0: [127 120 106 106 133 141  97 145 125 151 153 153  95 134 120 144 111 116 113 106 120 134 110 145]
1: [115 104 159 143 105  36 164  79 117 102   0  61 134 118 105 136 106 113 118 214 160 147  82  94]
2: [158 152 231 141 125   0 227 114 123  72   0   0 139 125 133 171  53  54 116 236 115  82  76 153]
3: [142 131 169 136 126  49 165 122 141 100  53  55 126 136 123 153  80  94 120 174 123 114 100 145]
4: [ 56  59  29  76 105 165  33 103  99 189 131 210  32 145  70 144 103 115  88 100 164 202  34  87]
5: [ 92  99  61  82 130 170  54 139 113 180 178 191  50 148 104 154  99 115 102  79 123 164  82 140]
6: [117 113 143 147 113  99 149  99 130 116  68 107 147 121 118 119 140 138 129 169 153 136 122  92]
7: [107 113 100 123 124 161  97 120 120 150 152 172 116 127 121 130 141 146 121 114 141 146 121 112]
8: [138 136 164 159 120  98 174 113 134  96  80  84 170 119 131 111 143 133 144 164 140 118 147 107]
9: [113 120 132 142 118 139 132 100 117 122 119 140 151 117 129 106 160 157 133 142 152 139 147  92]
10: [132 142  73  76 155 204  74 196 136 176 250 175  54 166 125 164  99 117 119  30  81 129 130 198]
11: [159 141 136  97 142  84 131 164 142 143 100  86  87 150 121 184  66  73 103 128  99 105  89 184]
12: [163 157 185 138 140  56 189 145 148  88  76  44 145 137 143 154  82  89 131 158  96  82 129 168]
13: [146 153 113 114 151 172 113 174 133 136 200 155 108 141 143 135 120 120 128  76 100 111 145 164]
14: [132 141 155 159 121 122 165 109 126 102 117 105 180 112 142  92 166 150 152 152 139 121 165 100]
15: [140 161 186 202 124 158 188  94 109  67 180 116 255  65 187   4 249 214 189 184 145 102 255  79]
16: [ 88 105 111 144 111 164 108  84 108 127 139 179 150 114 125  89 178 175 137 133 166 167 146  71]
17: [ 79  73  95 112 101 109  86  74 115 160  76 162  96 128  86 132 124 132 108 154 174 183  70  85]
18: [130 135 102 111 142 171  99 156 129 145 191 171 104 135 136 132 129 130 125  83 113 128 133 147]
19: [ 88 100  64 121 124 207  67 115 111 162 192 218 116 123 121 107 166 171 127  89 152 168 130  96]
20: [114 116 140 148 113 121 144  93 123 118  92 126 158 115 128 104 158 153 134 159 156 139 139  85]
21: [144 130 148 126 126  81 145 130 141 117  88  87 117 139 117 153  89  97 121 150 124 118 104 146]
22: [107 118  80 111 135 199  72 141 121 162 205 198 103 131 127 127 139 149 118  74 122 144 132 131]
23: [132 130 155 155 119 109 163 107 130 106  91 101 166 118 131 106 153 142 143 158 143 123 143  99]
24: [115 130 127 145 127 165 128 114 118 121 161 157 156 119 142 100 172 167 143 117 144 134 165  99]
25: [139 134 167 143 124  63 170 116 138  95  60  64 142 128 125 139 102 103 131 169 129 116 116 132]
26: [133 152  78 106 154 237  80 187 140 159 255 203 102 144 148 130 137 141 137  20  83 117 172 175]
27: [ 97 104 175 198  87  71 175  36 107  80  14  94 232  64 138  50 198 173 154 243 193 139 143  29]
28: [118 110 130 133 117 111 130 105 130 134  91 126 130 127 114 133 129 131 122 150 145 139 118 106]
29: [140 120 116 106 133 121 106 139 132 146 127 138  98 135 116 148 106 109 111 121 122 131 102 149]
30: [125 132 127 138 128 148 128 124 126 127 151 145 139 127 138 115 149 148 137 114 137 131 150 116]
31: [154 161  98  87 164 197  99 209 140 160 252 159  77 163 143 161  99 112 123  33  61 104 151 209]
32: [130 120 132 131 123 120 129 120 134 129 112 125 129 130 118 133 129 128 124 139 139 129 126 118]
33: [173 165 163 136 145  99 171 158 151  99 127  77 152 135 150 150 103  99 137 127  92  76 147 170]
34: [151 136 148 115 135  71 142 140 143 121  85  77 105 144 122 167  75  82 115 147 110 112  97 164]
35: [150 156 151 146 140 142 153 151 132 106 169 114 158 128 153 113 148 140 150 109 115 104 168 138]
36: [137 140 148 145 130 128 151 126 131 112 131 114 153 127 135 111 146 141 141 130 134 122 153 118]
37: [ 94  82 107 115 104  99 101  83 121 152  70 143  99 126  91 143 117 127 106 159 163 168  76  97]
38: [114 133 118 155 128 207 119 113 115 114 203 187 179 109 157  69 213 196 158 105 146 141 201  94]
39: [110 129 111 158 129 232 110 109 116 114 224 206 193 101 160  55 234 211 166 100 152 147 223  85]
40: [ 82  82  69  94 115 151  62 109 106 172 127 187  71 133  93 134 119 127  98 116 151 178  77 105]
41: [ 96 102 147 165  99 110 149  64 108 109  60 128 179  95 125  77 182 161 145 188 179 154 137  56]
42: [117 135 150 159 120 142 156 100 115 103 134 129 183 107 146  76 180 169 152 149 150 132 179  87]

[101  91 150 138  97  47 143  68 120 119   0  79 121 118 100 140 102 119 114 210 169 160  73  84] 1 6 37
[161 173 180 179 139 179 185 136 125  79 217 119 241  95 183  35 226 200 186 132 117  95 255 124] 15 38 42
[ 95  88  84  99 113 136  79 106 113 170 113 173  85 130  99 139 117 121 101 129 151 165  80 107] 40 17 37
[176 162 138 102 154 111 136 184 152 138 140  96 101 151 140 178  76  77 114 102  79  83 121 199] 11 33 34
[101 103  71  87 128 169  62 142 113 176 175 184  63 144 107 149 106 121 102  84 122 157  93 142] 5 40 0
[ 83  80  63  85 111 139  63 108 109 179 119 184  59 135  88 144 106 111  91 116 148 175  57 108] 40 4 5
[132 151  74 103 155 241  77 187 143 161 255 209 100 145 148 132 138 147 135  17  82 117 172 177] 26 10 31
[172 162 165 135 144  95 171 154 151  99 116  75 148 136 144 153  97  98 131 131  94  79 139 170] 33 12 21
[139 122 139 121 126  87 133 128 141 124  91 101 110 138 114 151  94 100 117 147 124 127 102 146] 21 34 32
[ 96 109  80 128 124 199  80 116 117 152 186 207 124 118 124 109 167 169 131  95 148 158 136 102] 19 22 7
[151 157 150 146 138 136 157 145 136 108 157 111 154 130 150 118 141 135 147 115 118 105 162 136] 35 36 30
[185 172 155 126 154 114 160 181 153 105 142  87 139 140 153 162  95  92 129 110  81  66 144 185] 33 12 35
[156 158 120 114 152 157 121 175 133 130 185 142 110 142 143 143 113 113 127  83  94 103 141 169] 13 18 0
[107 108  72  81 136 172  64 151 118 178 185 181  57 153 112 155  96 118 105  76 115 154  93 154] 5 0 22
[148 130 119 102 141 118 110 154 137 146 131 125  91 143 115 158  94  97 113 116 112 122 103 165] 29 0 11
[172 165 186 134 142  54 194 157 152  89  83  35 143 140 146 171  71  77 130 154  84  71 130 184] 12 33 3
[ 63  81  52 136 109 223  47  82 110 163 198 247 130 112 114  76 193 195 139  96 182 199 133  61] 19 16 22
[135 121 110  67 132  67 107 162 135 171  71  92  26 171  87 219  29  48  80 111 100 130  25 180] 11 34 29
[170 176 165 147 148 137 171 166 141  95 179  92 175 129 166 118 143 132 154 108  91  81 188 161] 35 33 36
[166 164 191 143 139  56 197 147 150  86  79  38 153 135 147 154  86  89 136 160  92  77 135 168] 12 33 3
[160 166 222 185 124  51 224 107 135  69  52  28 225  92 162  96 156 135 161 201 126  81 175 119] 8 25 23
[122 116 100 101 132 149  90 141 123 157 152 165  86 135 119 146 112 118 112 104 123 142 106 143] 0 29 18
[157 161 148 140 145 141 154 158 137 107 167 112 152 132 153 122 138 130 145 108 108  96 165 148] 35 36 33
[113 111 112 123 124 144 107 118 123 148 135 157 119 128 120 131 138 140 121 123 141 141 121 117] 7 32 30
[109 111 104 124 123 154 102 120 122 147 144 167 117 125 120 130 142 144 121 120 141 144 121 112] 7 30 0
[102 106 146 162 107 103 150  72 112 108  56 123 170 101 124  89 169 157 138 187 174 154 133  65] 41 20 6
[113 109 152 156 106  85 157  81 124 106  38  95 160 109 120 110 145 143 132 189 163 143 121  78] 6 20 41
[155 163 163 152 140 139 168 148 132  96 168 103 175 127 158 102 157 148 157 117 115 101 187 139] 35 36 14
[178 174 177 142 148  96 186 163 155  93 130  63 164 132 157 148 103  98 140 129  79  64 158 181] 33 12 35
[ 97 105 146 168 101 104 152  62 113 105  55 124 183  93 128  77 180 164 146 191 181 152 136  53] 41 20 6
[118 105 159 134 108  37 155  83 123 107   6  67 121 122 103 144  92 104 115 204 153 148  73 102] 1 3 25
[139 125 133 125 126 115 129 128 137 129 118 122 122 130 118 139 112 113 122 131 127 125 116 134] 32 29 28
[123 111 176 145 107  24 176  88 121  93   0  45 136 120 111 137  94  99 121 214 151 135  81 104] 1 3 25
[179 169 172 143 147 105 179 160 153  95 138  73 164 134 157 143 108 104 142 124  85  71 160 174] 33 12 35
[173 161 189 131 143  34 197 157 150  92  55  20 129 144 139 180  55  74 121 165  86  68 110 187] 12 3 34
[125 118 103 107 133 146  96 140 126 151 153 163  97 131 125 139 119 122 120 108 123 135 112 139] 0 29 7
[162 156 192 142 135  47 198 138 143  86  63  35 149 132 142 153  84  86 133 171 101  85 127 162] 12 3 25
[138 124 120 110 132 121 111 143 135 143 127 134 100 137 116 147 105 107 115 122 121 127 105 146] 29 0 32
[132 149  77 102 155 228  79 185 140 157 255 198  97 146 146 132 131 137 134  27  86 114 165 178] 26 10 31
[ 67  67  80 111  97 128  70  73 112 170  96 180  93 129  82 120 138 144 109 143 183 194  75  77] 17 40 37
